(in the rows, 128 means zero)
Each row of M is roughly a mix of the hidden directions of one of a few groups.
M, 121 rows:
[[ 88 143 152 125 146 125  98 116 128 125  68]
 [150 165  92 180 126 152 131 124 156 126 141]
 [103 122  76 109 136 148  81 103 111 136 122]
 [115  93 119  68 125 101 157 135 109 124 109]
 [129  92 122  88 125 117 181 154 130 140 154]
 [149 163 135  91  97 148 157 129 147 143 167]
 [132 105 133 135  85 117 112 173  96 155 100]
 [118 147 128 123 169 137 144  88 169  97 154]
 [133 117 127 132 121 196  85 125 122 124 154]
 [106 153 111 109 164 146 145  83 160 107 146]
 [155 151  89 185 137 140 136 105 141 127 148]
 [109 138  70 125 140 165  97 100 134 133 109]
 [129 138 141 107 158 136 168  78 153  95 131]
 [116 114  76 139 171  99 111 143 106 141 147]
 [ 90 102 130 123 135 160  99 115 106 165 165]
 [ 99 118 107 133 136 133  95 113 121 178 174]
 [123 103 107 174 118 112 105 115 100  98  90]
 [123 110 111 131 136 138  96 122  95 179 171]
 [129 127 129 107 118 179 139 171 128  98  91]
 [149  89 114  70 124 117 133 164 112 117 137]
 [ 83 136 129 145 107 116 137 158 109 108  76]
 [117 185 104 173 149 129 120 122 130 144 154]
 [ 88 121  87 114 152 141  86  94 129 140 117]
 [140 146 118 194 138 148 120  98 155 137 142]
 [ 91  98 139 162  99 132 133 121 145 117  77]
 [119 101 122 135  95 121 107 174 127 181 129]
 [143 157 134  73 115 125 123 109 120 148 175]
 [112 105 134 157 102 112  88 174 117 160 134]
 [157 119 166 127  98 117 163 177 132 111 134]
 [ 96 137 107 126 155 101 178 146 166 117 131]
 [138  93 132 139 108 125 112 188  95 144 108]
 [155 139 116  97  98 136 168 124 137 142 179]
 [170 123 168 108 110 104 161 168 118 134 126]
 [112  83 143  85  93 111 121 154 105 115 113]
 [129 182 120 178 127 154 117 112 156 135 133]
 [141 136 180 126  93 161 133 131 121  93  99]
 [ 95 143 123 170 116 141 121 111 154 120  73]
 [104 110  78 118 174 129 119 123 110 151 156]
 [ 91 144  73 149 146 146  99 103 128 115 128]
 [126 118  93 112 120 177 110 124 116 127 181]
 [ 93 128 151 155 124 117 103 119 105 110  71]
 [100 131  91 115 169 158  86 108 127 144 120]
 [156 137 164 118  94 142 147 130 107  96  83]
 [118 121 125 143 134 187  71 112 125 124 128]
 [ 96 149  85 146 162 137  99  97 132 129 103]
 [114  87 145  74 108 106 129 144 100 117 110]
 [125 147 177 149 129 152 146  90 161 153 139]
 [127 157  73 149 138 167  99 122 119 116 108]
 [135 109 120 126 101 197  97 117 137 124 145]
 [129 156 133 134  86 136 114 154 110  94  80]
 [ 80  86 163 120 138  97 133 139 102 141 125]
 [129 159 145 111  91 175 134 134 143  99  95]
 [126 150 140 109  96 137 161 134 173 106  86]
 [ 93  85 117 130 165 114 131 135 154 156 160]
 [149  99 162  95  98 116 165 137 136 140 161]
 [122 120 117 138 128 193  75 121 128 121 127]
 [127 117 156 149 110 156 101 154 149 104  77]
 [100 135  83 118 170 163 100 118 126 134 151]
 [122 167 121 118 152 132 149  86 155  81 125]
 [163 132 123 113 145 142 169 135 152 148 180]
 [ 93 120  81 115 139 155  91 101 142 134 105]
 [123 151 142 168 130  79 172 132 129 107 146]
 [144 162 112 176 129 162 130 114 172 128 120]
 [141 169 145 134 137 117 143  77 159  94 138]
 [145 129  87 153 132 115 188 131 112 128 157]
 [104 141 132 127 169 125 144  83 158  90 145]
 [133 131 148 117 130  73 176 145 146 133  98]
 [ 86 133 122 161 148 116  77 138 119 122  93]
 [149 162 155 116  95 176 135 129 153 105 111]
 [128  82 155  76 120 117 157 153 117 132 140]
 [122  98 132  67 149 117 105 161 123 120 105]
 [162 122 178 146  88 126 150 154 139 112 111]
 [139 125 108 143  99 190  89 111 126 118 123]
 [170 123 175 123 102 108 157 165 121 126 121]
 [105 132  75 106 157 156 101  98 132 147 122]
 [113 156 128 144 140 145 115 151 146  62 110]
 [157 128 191 159 104 118 154 139 135 117 135]
 [124 108  99 121 151 104 126 101 103 179 160]
 [126  99 134 122  82 117 131 171 115 160  92]
 [178 161 127 140 113 131 130 164 139  94 100]
 [123  99 113 103 116 189  90 130 130 130 147]
 [122 121  98  93 157 172  85 126 114 149 137]
 [162 124 174 136  99 116 168 152 128 119 155]
 [110 138  87 122 151 136  86  99 120 142  86]
 [122 129 147 124 127  55 164 146 123 125 118]
 [118 105 128 118 159 135  89 140 147 113  70]
 [ 97 124 125 164 144 114  98 137 108 108  74]
 [ 78 130 171 160 153 122 120 122 128 138  93]
 [110 130 136 107 168 125  77 126 132 122  80]
 [130 173 136 161 121 153  96  99 156 145 152]
 [119 123 129 148 114 116  87 114 104 178 168]
 [129  99 139  69  98 111 146 134  99 112 109]
 [129 118 136 159  93  93 106 181 137 143 112]
 [ 98 116 120 133 148 182  93  97 151 132 143]
 [135 137 160 121 148  67 168 148 122 138 129]
 [136  67 116  87 131 119 150 159 130 117 114]
 [ 80 131 115 167 124 118 122 140 124 114  74]
 [106 151  99 149 130  71 167 122 128 111 130]
 [150 172 129 172 125 165 142 131 164 132 141]
 [166 117 142  91 119 121 179 120 100 124 153]
 [109 128  87 134 126 141 106 125  96 112 186]
 [137 164 155 130 106 153 129 125 131  71  97]
 [135 163 113 143 173 125 121  98 143  87 157]
 [139  97 135 125  90 131 123 177 104 162 102]
 [124 165 120 135 153 102 143  87 163  89 134]
 [110 141  66 129 129 141 105  83 125 134 112]
 [ 93 123  64 109 133 142 114  98 131 133 146]
 [ 99 136  60 115 141 144 124 100 146 134 116]
 [142 105 118 148 139 135  97 147 123  90  71]
 [158 112 118 108  92 182  93 123 115 136 125]
 [139 146 122 120 150 146 152 127 199 115 144]
 [ 86  92 158 105 117 102 122 133 100 122  92]
 [134  82 152  73  99 126 149 147 126 123 129]
 [136 165 123 187 150 142 111  94 141 136 138]
 [155 124 150 131  84  97 180 137 132 119 148]
 [108  90 144 136 101 135 109 180 100 140 106]
 [131 109 143 158  94 107  93 172 105 152 123]
 [127  68 130  86 102 109 121 124 109 112 108]
 [ 86 127 101 129 146 139  97 103 118 159 170]
 [112 166 127 136 153 120 131  79 151  86 141]
 [132 159 110  99 143 148 156  78 161 132 144]]

Here is one row from each group, named. Which group is each of the other rows in?
[154 124  88 116 172 108 145 105 126 157 159] => <13>
[140 133 110 109 150 148  87 158 153 107  83] => <7>
[102 126  98 102 168 139  87  97 117 155 124] => <51>

[143 142 132 120 130  77 160 167 123 124  87] => <51>
[163 109 166 115  82  98 146 137 105 133 144] => <51>
[127 112  94 108 115 194 120 142 152 120 140] => <51>
[ 93 148  70 139 149 121 121  86 130 130 128] => <51>
[108  90 146 154 138 139 138 137 155 117  70] => <7>
[132  91 120 136 108 101 115 170  94 167 116] => <13>
[150 146 128 111  96 139 192 130 134 135 160] => <7>
